In the rows, zero is written as 128.
One turn moves each row of this set onto another row. After a few examples, where does it send each row asked below?
Piba: [120 103 126 152 125 172 138 128 134 121 146 160 109 104 159 102]
bulur: [162 117 103 133 136 123 137 154 107 158 116 157 123 123 133 116]
neso: [ 92  85 142 154 119 160 146 105 137 137 109 137 136 123 139 134]
Nasaf: [115 138 126  92 102 138 148 140  96 148 102 126  98 115 123 126]
kozo: [ 78 101 132 126 148  95 114 131 136 117 154 140 114 116 112 132]
Feba: [164 117 152 137 142 114 128 137 101 128 105 134 122 162 138 109]
Fuf: [159 109  98 142 121 125 129 126 103 139  92 137 129 121 124 142]
Livul: [112 116 169 143 106 156 170 120 125 116 101 133  99 140 127 109]
nim: [129 121 141 171 127 149 154 119 139 143 113 148 140 118 168 140]
kef: [116 158 109 117 157 151 122 134 155 132  96 101 130 140 115 156]
gegep: [ 87  92 153 136 114 163 157 108 125 126 115 135 118 132 125 100]
Fen: [163 121 133 134 114 128 119 135 116  92  95 137  89 143 131 133]
Luto: [137 135 134 155 121 157 157 134 144 130 133 164 114 106 170 114]
zagif: [110  92 125 164 125 165 135 118 141 135 129 154 131 108 160 134]
pon: [ 88 110 127 132 146 103 106 120 122 103 162 125 112 106 125 132]
tuf: [120 148 124 140 169 123 112 135 151 104 151  91 118 153 123 124]
galo: [ 98 146 122 125 152 124 118 145 176 110 139 104 104 149 113 149]
Rov: [126 133 149 138 108 161 168 133 136 113 125 155  89 119 144  94]
tig: [ 87 103 126 128 150  94 118 121 134 109 156 139 118 115 107 118]
lirid: [113 143 124 140 160 128 106 144 158  99 143  93 103 150 121 147]
poda: [114 108 162 164 119 149 162 112 127 135  94 129 131 140 142 137]
vav: [ 93 109 124 131 149  98 111 115 126 100 160 132 118 109 116 118]
Puzu: [109 160 128 103 161 150 134 142 144 139 102  97 124 153 105 128]
mes: [129 158 125 108 170 151 130 157 139 129 118 109 110 155 106 102]
Gev: [135 147 122 105  96 132 130 131 143 109  96 147  91 117 144 154]
fudab: [142 155  95 132 163 154 110 145 156 119 109 114 121 133 122 148]
suku: [117 158 134  92 112 118 145 131 144 154 109 148 126 118 158 141]
sif: [130 122 113 117 101 135 138 117  97 132  82 117 114 119 117 147]
Sivu: [105 102 144 134 118 170 152 123 125 116 138 148 101 118 137  82]
mev: [150 156 105 126 170 154 116 158 146 117 123 120 108 144 117 114]
bira: [112 153 121 127 169 115 125 132 163 116 152 102 129 152 118 113]
liper: [135 133 120 102 122 132 147 163 104 165 123 150 103 118 132 106]
sufug: [135 140 152 111 140 109 146 135 119 166 114 140 145 146 153 113]
pov: [ 79 106 133 130 146 103 108 131 128 114 158 131 110 109 121 140]
Biv: [ 98 153 121 118 158 117 130 139 179 118 144 108 119 149 112 128]

liper turns into bulur
galo turns into Biv
pon turns into pov
Where do these go?
Fen turns into Gev
nim turns into poda
Sivu turns into Piba
Puzu turns into mes

